128 stands for zero in the data rows.
Here are some rows, each followed by its group. Groups can overlap.
[143. 138. 153. 123. 117. 110. 154. 119. 127. 130. 115. 121. 124. 174. 134. 74. 110. 124. 153. 78. 121. 112. 152. 112.] 1
[92. 108. 121. 126. 111. 120. 86. 139. 113. 96. 52. 133. 92. 116. 154. 130. 135. 148. 152. 142. 207. 111. 109. 119.] 2
[113. 163. 34. 124. 123. 148. 140. 168. 134. 112. 160. 94. 108. 101. 137. 135. 145. 131. 115. 148. 150. 143. 146. 114.] 2
[159. 147. 71. 135. 116. 121. 140. 213. 135. 125. 156. 119. 122. 125. 135. 148. 147. 129. 103. 151. 154. 118. 152. 113.] 2
[91. 112. 114. 139. 46. 121. 140. 103. 201. 129. 157. 141. 141. 187. 168. 166. 136. 130. 173. 105. 160. 94. 144. 119.] 3
[109. 145. 123. 160. 205. 119. 144. 115. 133. 146. 139. 147. 139. 109. 35. 132. 136. 129. 155. 148. 104. 114. 148. 115.] 1
[186. 165. 165. 141. 125. 155. 165. 185. 82. 122. 137. 84. 132. 167. 138. 105. 182. 124. 129. 112. 128. 163. 147. 96.] 4
[142. 96. 140. 138. 114. 125. 85. 75. 141. 202. 134. 144. 132. 136. 139. 134. 141. 42. 151. 151. 128. 118. 144. 114.] 1
[136. 159. 139. 77. 127. 131. 141. 120. 132. 126. 89. 114. 132. 114. 132. 67. 130. 130. 119. 37. 117. 109. 146. 121.] 5
[158. 146. 192. 62. 185. 126. 123. 120. 100. 125. 111. 146. 134. 131. 160. 133. 136. 169. 146. 101. 110. 127. 106. 180.] 1
[121. 175. 136. 135. 116. 124. 136. 122. 43. 120. 90. 71. 68. 161. 135. 122. 134. 116. 146. 76. 128. 118. 149. 115.] 2
[145. 150. 125. 138. 154. 126. 118. 145. 78. 126. 92. 127. 97. 182. 134. 89. 72. 142. 49. 84. 122. 154. 124. 147.] 6
[116. 98. 137. 140. 117. 143. 141. 151. 134. 115. 148. 95. 133. 137. 132. 76. 146. 129. 146. 122. 147. 161. 194. 103.] 7
[121. 125. 69. 139. 107. 41. 145. 120. 143. 125. 109. 146. 133. 115. 166. 132. 43. 138. 147. 157. 127. 122. 148. 128.] 8
[102. 122. 101. 153. 122. 132. 160. 120. 173. 138. 162. 151. 160. 123. 124. 102. 88. 129. 124. 157. 127. 121. 165. 104.] 7
[140. 145. 177. 137. 115. 136. 152. 139. 135. 125. 137. 89. 132. 255. 152. 49. 140. 127. 154. 58. 131. 109. 147. 114.] 3
[118. 76. 153. 182. 139. 126. 84. 106. 135. 125. 105. 173. 131. 91. 100. 134. 127. 135. 147. 154. 135. 112. 136. 115.] 4
[121. 141. 123. 70. 120. 125. 149. 121. 135. 127. 139. 150. 135. 134. 135. 129. 113. 135. 146. 83. 86. 112. 93. 238.] 7
[121. 142. 122. 66. 120. 125. 147. 121. 134. 125. 138. 148. 132. 134. 136. 130. 116. 134. 144. 80. 83. 112. 91. 240.] 7
[115. 77. 142. 159. 141. 126. 141. 118. 118. 128. 138. 148. 133. 116. 116. 134. 110. 130. 108. 147. 122. 111. 143. 116.] 4
[168. 149. 191. 93. 181. 125. 179. 134. 95. 126. 104. 107. 128. 169. 142. 65. 135. 125. 147. 79. 97. 160. 152. 135.] 1
[119. 168. 133. 134. 115. 125. 125. 118. 57. 127. 91. 71. 91. 155. 136. 125. 136. 127. 147. 66. 128. 107. 146. 117.] 2
[152. 135. 143. 94. 183. 108. 52. 139. 74. 104. 101. 136. 104. 155. 136. 144. 126. 190. 61. 118. 126. 123. 83. 163.] 6
[198. 167. 167. 138. 122. 165. 161. 193. 79. 125. 138. 86. 132. 169. 137. 112. 179. 126. 126. 109. 129. 158. 144. 98.] 4
[121. 134. 89. 139. 95. 51. 160. 120. 142. 120. 117. 148. 130. 114. 163. 133. 86. 140. 147. 155. 118. 117. 143. 131.] 8
[134. 98. 139. 139. 117. 132. 141. 145. 100. 107. 124. 142. 105. 129. 134. 134. 134. 129. 88. 137. 127. 87. 147. 115.] 4
[198. 163. 183. 83. 137. 126. 138. 139. 94. 106. 68. 86. 149. 181. 90. 61. 149. 110. 156. 86. 102. 130. 154. 118.] 5
[150. 145. 105. 140. 116. 140. 138. 194. 134. 126. 137. 130. 111. 113. 134. 135. 135. 121. 109. 151. 130. 115. 129. 115.] 2
[112. 112. 120. 188. 111. 147. 140. 110. 140. 134. 138. 165. 132. 108. 135. 159. 88. 128. 95. 156. 170. 112. 71. 116.] 6
[120. 79. 107. 139. 117. 95. 141. 131. 209. 133. 153. 149. 137. 151. 132. 134. 97. 127. 104. 159. 106. 116. 159. 115.] 4
[96. 140. 123. 148. 117. 121. 163. 130. 108. 125. 138. 73. 70. 117. 134. 134. 135. 130. 143. 138. 143. 172. 147. 96.] 3
[120. 73. 153. 155. 157. 127. 137. 114. 116. 129. 134. 154. 132. 112. 110. 134. 128. 129. 133. 151. 113. 112. 138. 114.] 4
[127. 145. 118. 139. 117. 130. 179. 151. 135. 124. 138. 47. 122. 124. 143. 134. 126. 157. 61. 151. 127. 117. 100. 115.] 3
[122. 146. 131. 153. 130. 151. 89. 121. 105. 126. 139. 153. 68. 113. 20. 134. 134. 142. 126. 151. 129. 52. 147. 115.] 5
[55. 119. 93. 163. 124. 104. 104. 82. 146. 161. 154. 118. 132. 97. 99. 120. 20. 130. 123. 125. 127. 112. 147. 115.] 8
[173. 91. 229. 138. 83. 138. 60. 63. 184. 214. 138. 169. 223. 178. 132. 169. 104. 4. 146. 122. 118. 116. 145. 124.] 7
[127. 155. 132. 83. 123. 136. 140. 121. 134. 125. 97. 119. 133. 118. 133. 69. 122. 129. 112. 36. 120. 111. 147. 117.] 5
[123. 68. 120. 138. 130. 70. 141. 123. 170. 127. 163. 151. 135. 116. 107. 133. 135. 138. 147. 150. 107. 116. 175. 116.] 4
[109. 102. 122. 176. 117. 142. 140. 121. 143. 126. 139. 160. 140. 114. 135. 133. 89. 129. 108. 161. 161. 112. 61. 115.] 6
[108. 104. 123. 125. 100. 124. 158. 124. 117. 104. 137. 139. 98. 136. 171. 143. 111. 124. 147. 142. 128. 18. 81. 135.] 6
[122. 63. 123. 139. 116. 130. 130. 124. 203. 126. 176. 147. 169. 110. 134. 94. 134. 129. 147. 150. 134. 206. 197. 113.] 7
[122. 139. 117. 139. 115. 158. 121. 86. 153. 219. 138. 153. 131. 155. 127. 141. 62. 51. 99. 151. 123. 100. 148. 117.] 8
[122. 75. 154. 177. 144. 126. 97. 105. 134. 126. 115. 171. 132. 97. 102. 134. 126. 129. 146. 154. 132. 111. 134. 115.] 4
[180. 160. 165. 132. 113. 190. 140. 217. 112. 125. 138. 75. 131. 145. 139. 129. 135. 122. 147. 76. 127. 111. 154. 115.] 4
[150. 156. 124. 47. 218. 127. 141. 165. 93. 94. 149. 139. 135. 77. 148. 148. 185. 188. 80. 132. 104. 172. 53. 202.] 2
[196. 160. 189. 76. 128. 129. 140. 129. 103. 114. 67. 81. 163. 180. 99. 48. 138. 106. 153. 75. 104. 123. 153. 117.] 5
[121. 94. 142. 137. 116. 111. 35. 81. 143. 126. 89. 147. 131. 109. 126. 149. 180. 132. 146. 160. 186. 155. 97. 124.] 5
[111. 117. 109. 118. 141. 125. 148. 131. 152. 130. 149. 147. 132. 85. 134. 134. 134. 136. 114. 158. 133. 165. 79. 150.] 2
[145. 158. 78. 139. 101. 91. 152. 130. 88. 110. 112. 132. 60. 114. 138. 204. 134. 128. 146. 129. 129. 151. 141. 114.] 2
[115. 144. 122. 139. 181. 185. 97. 104. 134. 145. 166. 148. 134. 66. 31. 132. 134. 126. 136. 150. 109. 145. 147. 116.] 5
[142. 146. 123. 138. 175. 123. 72. 120. 135. 133. 143. 155. 128. 112. 0. 152. 165. 128. 147. 151. 127. 112. 165. 116.] 5
[92. 112. 112. 139. 72. 127. 149. 120. 168. 126. 153. 140. 126. 134. 164. 176. 134. 128. 147. 127. 156. 126. 121. 115.] 3
[119. 97. 142. 137. 123. 145. 141. 152. 138. 111. 144. 99. 133. 137. 131. 69. 147. 128. 142. 121. 148. 171. 197. 103.] 7
[87. 144. 124. 142. 124. 107. 141. 134. 113. 123. 138. 44. 34. 114. 123. 135. 135. 174. 141. 150. 136. 176. 147. 104.] 3
[143. 156. 79. 140. 99. 90. 152. 133. 88. 109. 109. 132. 64. 115. 139. 202. 135. 130. 147. 126. 129. 149. 137. 116.] 2
[140. 158. 143. 76. 125. 130. 140. 120. 134. 127. 82. 109. 132. 114. 131. 61. 129. 128. 119. 40. 119. 110. 146. 121.] 5
[78. 124. 123. 24. 117. 123. 150. 100. 134. 125. 139. 137. 132. 184. 156. 132. 128. 130. 145. 79. 31. 113. 52. 242.] 7
[127. 93. 129. 139. 117. 139. 133. 145. 102. 105. 121. 128. 95. 125. 135. 134. 135. 130. 68. 136. 135. 91. 148. 115.] 4
[101. 122. 122. 35. 117. 126. 140. 122. 135. 123. 138. 149. 140. 172. 146. 132. 129. 137. 146. 77. 75. 112. 72. 241.] 7
[122. 80. 112. 138. 129. 94. 140. 123. 203. 134. 159. 148. 136. 144. 127. 133. 107. 129. 115. 156. 98. 121. 161. 115.] 4
[223. 164. 123. 122. 118. 95. 81. 131. 127. 107. 67. 147. 120. 108. 65. 153. 210. 128. 164. 151. 129. 155. 141. 118.] 5
[101. 156. 122. 140. 100. 163. 134. 121. 135. 62. 104. 120. 123. 113. 152. 133. 115. 132. 137. 152. 161. 106. 111. 115.] 6
[196. 122. 177. 146. 117. 135. 141. 140. 134. 123. 38. 147. 137. 117. 168. 97. 130. 133. 142. 145. 148. 172. 130. 108.] 1
[114. 115. 100. 138. 116. 122. 136. 141. 92. 103. 138. 126. 37. 114. 103. 137. 147. 134. 99. 149. 129. 112. 134. 117.] 4
[136. 130. 129. 127. 118. 128. 144. 146. 136. 126. 171. 96. 165. 115. 144. 108. 191. 129. 145. 119. 126. 121. 161. 116.] 7
[179. 180. 110. 138. 137. 89. 188. 119. 132. 122. 73. 134. 142. 98. 107. 99. 134. 103. 246. 142. 67. 169. 164. 115.] 1
[97. 123. 124. 139. 114. 117. 123. 118. 124. 89. 23. 140. 94. 115. 165. 135. 133. 132. 147. 142. 193. 113. 102. 121.] 2
[63. 145. 105. 138. 194. 141. 112. 85. 103. 145. 157. 140. 131. 114. 93. 134. 70. 127. 74. 134. 94. 112. 122. 138.] 5
[80. 78. 123. 140. 120. 123. 32. 116. 134. 125. 96. 145. 131. 101. 132. 132. 132. 136. 146. 149. 215. 160. 93. 124.] 2
[102. 43. 122. 139. 110. 129. 139. 120. 144. 125. 157. 146. 132. 136. 164. 146. 61. 127. 146. 151. 128. 68. 74. 133.] 6
[109. 118. 119. 128. 117. 127. 151. 120. 127. 120. 140. 138. 103. 141. 162. 139. 116. 127. 145. 142. 125. 24. 78. 135.] 6
[121. 51. 160. 137. 115. 125. 139. 129. 132. 125. 144. 118. 112. 152. 107. 133. 174. 138. 133. 147. 166. 115. 145. 112.] 4
[112. 39. 122. 138. 112. 126. 140. 118. 146. 128. 142. 152. 148. 129. 172. 140. 61. 129. 146. 152. 128. 96. 75. 132.] 6
[200. 169. 166. 139. 116. 172. 158. 196. 79. 125. 137. 85. 131. 173. 134. 120. 175. 128. 128. 110. 128. 149. 146. 98.] 4
[93. 107. 109. 164. 105. 131. 73. 82. 159. 165. 120. 180. 153. 179. 123. 101. 0. 128. 70. 114. 129. 95. 100. 160.] 6
[114. 146. 122. 125. 152. 78. 140. 120. 99. 122. 91. 57. 132. 124. 144. 46. 73. 128. 147. 88. 116. 160. 147. 116.] 8
[175. 137. 140. 117. 116. 94. 156. 140. 112. 162. 107. 131. 102. 107. 157. 116. 164. 44. 148. 137. 147. 133. 157. 124.] 1
[130. 115. 125. 141. 100. 130. 89. 76. 160. 166. 141. 143. 136. 133. 137. 162. 130. 82. 143. 151. 128. 181. 130. 114.] 8
[181. 153. 194. 95. 175. 124. 153. 137. 98. 124. 105. 110. 130. 173. 136. 59. 135. 129. 147. 69. 101. 141. 152. 126.] 1
[140. 157. 42. 112. 90. 143. 141. 145. 162. 120. 179. 123. 132. 115. 160. 144. 146. 129. 147. 158. 152. 100. 145. 125.] 2
[121. 146. 198. 139. 117. 126. 151. 125. 134. 127. 138. 81. 131. 255. 148. 72. 144. 131. 153. 58. 134. 111. 147. 115.] 3
[124. 66. 131. 179. 132. 125. 92. 120. 128. 125. 133. 177. 132. 101. 101. 134. 134. 144. 146. 159. 126. 118. 128. 116.] 4
[123. 67. 123. 140. 134. 125. 141. 137. 192. 126. 191. 148. 156. 115. 135. 96. 134. 128. 120. 150. 127. 214. 191. 114.] 7
[121. 108. 127. 137. 131. 145. 161. 162. 134. 126. 174. 82. 147. 114. 134. 58. 151. 126. 146. 115. 133. 129. 190. 110.] 7
[120. 67. 122. 171. 133. 125. 105. 119. 133. 126. 137. 186. 132. 102. 108. 137. 128. 133. 147. 163. 116. 115. 110. 121.] 4
[166. 154. 123. 140. 116. 117. 148. 119. 79. 140. 118. 147. 133. 117. 147. 137. 136. 68. 151. 128. 89. 143. 101. 126.] 7
[121. 185. 159. 111. 130. 126. 140. 124. 85. 125. 110. 80. 136. 179. 141. 116. 137. 103. 147. 107. 56. 167. 129. 118.] 1
[135. 146. 139. 130. 119. 136. 147. 121. 133. 126. 71. 64. 159. 157. 149. 16. 108. 122. 123. 61. 126. 178. 144. 115.] 8
[146. 120. 141. 141. 92. 120. 67. 89. 154. 126. 79. 148. 132. 115. 97. 154. 191. 129. 146. 162. 175. 137. 109. 114.] 5
[77. 136. 116. 160. 171. 110. 102. 97. 134. 163. 190. 150. 96. 95. 79. 173. 125. 128. 102. 131. 107. 112. 141. 114.] 1
Which 3 groups are nearest to each row below, nearest first, going by the distance to the group's nearest row?
[121. 140. 94. 138. 65. 78. 132. 121. 157. 126. 98. 146. 132. 101. 151. 131. 71. 145. 167. 137. 155. 113. 152. 117.]: 8 3 7
[85. 139. 124. 145. 148. 128. 15. 117. 123. 129. 140. 146. 127. 80. 58. 155. 136. 123. 147. 153. 128. 107. 128. 112.]: 5 4 1
Which 2 groups are nearest to each row below, nearest first, going by the distance to the centre of the group?
[122. 99. 143. 138. 112. 117. 43. 83. 150. 126. 87. 146. 132. 109. 123. 149. 185. 129. 151. 160. 189. 147. 99. 122.]: 5 2
[125. 131. 123. 139. 115. 128. 140. 134. 136. 125. 139. 140. 130. 118. 154. 153. 137. 128. 130. 147. 141. 138. 147. 115.]: 4 2
[104. 157. 121. 142. 99. 162. 133. 120. 134. 63. 114. 118. 126. 112. 152. 132. 125. 128. 142. 151. 156. 113. 119. 115.]: 2 6
[82. 146. 122. 170. 185. 103. 133. 105. 132. 150. 145. 147. 106. 82. 41. 136. 134. 124. 148. 147. 117. 122. 147. 115.]: 5 4
Group 7 spreads out most along one direction. Which 3 other groups' directions of most spread are closest to that one, closest first?
5 1 3
Group 2 spreads out most along one direction. Which 3 other groups' directions of most spread are closest to that one, closest first?
3 8 5
Which 2 groups are nearest to each row below, nearest first, going by the average distance to the group's rows?
[102. 145. 94. 138. 197. 126. 141. 112. 134. 132. 178. 148. 135. 75. 12. 204. 135. 127. 72. 153. 116. 141. 145. 116.]: 4 5
[108. 148. 190. 116. 148. 126. 140. 122. 59. 111. 46. 71. 129. 153. 134. 91. 135. 130. 147. 75. 128. 104. 129. 118.]: 1 5
Group 4 spreads out most along one direction. Which 3 other groups' directions of most spread are closest to that one, closest first?
1 5 8
Group 8 spreads out most along one direction. Which 3 other groups' directions of most spread are closest to that one, closest first?
1 5 4
Which 3 groups are nearest to each row below, nearest first, going by the average distance to the group's rows?
[106. 100. 123. 139. 160. 138. 0. 93. 126. 134. 136. 147. 126. 87. 94. 165. 167. 128. 85. 153. 169. 151. 91. 129.]: 4 5 2
[121. 119. 93. 153. 118. 143. 140. 182. 202. 145. 171. 148. 133. 170. 133. 145. 109. 134. 49. 157. 141. 121. 151. 111.]: 4 6 3
Which 2 groups are nearest to each row below, nearest first, going by the distance to the group's nearest row?
[174. 146. 175. 76. 201. 126. 114. 131. 81. 116. 97. 144. 134. 116. 159. 134. 151. 181. 120. 114. 93. 155. 86. 172.]: 1 6
[117. 71. 137. 179. 136. 126. 71. 118. 135. 124. 115. 175. 133. 89. 97. 135. 132. 158. 139. 155. 140. 111. 148. 117.]: 4 5
[121. 74. 155. 173. 156. 127. 111. 105. 127. 131. 122. 165. 131. 103. 101. 134. 123. 129. 146. 153. 129. 107. 131. 114.]: 4 6
[128. 135. 124. 138. 116. 127. 140. 137. 133. 125. 136. 140. 129. 119. 155. 144. 136. 128. 135. 148. 139. 137. 148. 114.]: 2 3
[82. 134. 134. 144. 92. 132. 141. 76. 164. 156. 142. 146. 171. 149. 135. 137. 70. 115. 145. 135. 87. 97. 127. 115.]: 7 8
[110. 156. 38. 123. 114. 142. 140. 172. 136. 111. 169. 87. 115. 113. 135. 133. 155. 131. 116. 150. 166. 126. 147. 115.]: 2 7
[148. 159. 146. 76. 172. 105. 140. 111. 55. 126. 159. 148. 166. 130. 151. 142. 134. 108. 153. 106. 7. 97. 93. 172.]: 1 7
[154. 123. 111. 168. 60. 200. 133. 154. 209. 204. 198. 146. 130. 182. 125. 233. 94. 46. 84. 136. 128. 112. 136. 113.]: 8 3
Which 3 other groups have their centres nearest to the centre of group 1, nearest first?
5 7 4
Group 1 spreads out most along one direction. Which 3 other groups' directions of most spread are closest to that one, closest first?
5 8 4
Which 3 groups are nearest to each row below, nearest first, going by the distance to the centre of the group?
[74. 146. 124. 171. 188. 104. 123. 105. 132. 147. 156. 147. 102. 76. 43. 145. 136. 126. 150. 146. 123. 120. 148. 115.]: 5 4 1
[106. 64. 122. 169. 102. 124. 141. 106. 146. 125. 138. 146. 131. 114. 135. 136. 73. 128. 149. 171. 158. 103. 70. 115.]: 6 4 8
[121. 113. 123. 139. 110. 126. 82. 76. 155. 168. 138. 145. 131. 124. 133. 149. 133. 87. 144. 150. 128. 182. 134. 115.]: 8 7 4
[223. 162. 122. 126. 116. 97. 85. 125. 123. 104. 57. 140. 113. 102. 77. 154. 215. 129. 151. 150. 130. 170. 128. 118.]: 5 2 1
[121. 150. 182. 112. 133. 126. 140. 122. 45. 111. 65. 67. 119. 163. 135. 125. 135. 133. 146. 67. 129. 111. 143. 120.]: 1 5 3
[207. 160. 163. 139. 117. 195. 157. 206. 74. 126. 134. 93. 130. 168. 134. 126. 131. 129. 102. 105. 129. 133. 123. 103.]: 4 1 3
[123. 147. 147. 85. 172. 126. 48. 119. 73. 126. 103. 150. 132. 193. 134. 134. 94. 169. 77. 90. 104. 88. 93. 185.]: 6 5 1
[96. 147. 128. 140. 118. 96. 140. 137. 119. 116. 138. 48. 39. 115. 127. 133. 137. 172. 143. 148. 143. 185. 147. 106.]: 3 2 4
[109. 137. 129. 29. 126. 110. 140. 90. 96. 126. 143. 145. 132. 156. 146. 133. 134. 132. 126. 84. 0. 113. 59. 231.]: 7 1 6
Which 3 other groups have their centres nearest to the centre of group 8, nearest first?
7 1 6
Which 3 other groups have their centres nearest to the centre of group 7, nearest first?
1 4 8
Which 3 other groups have their centres nearest to the centre of group 2, nearest first?
4 3 5
Group 3 spreads out most along one direction. Which 3 other groups' directions of most spread are closest to that one, closest first?
5 1 8
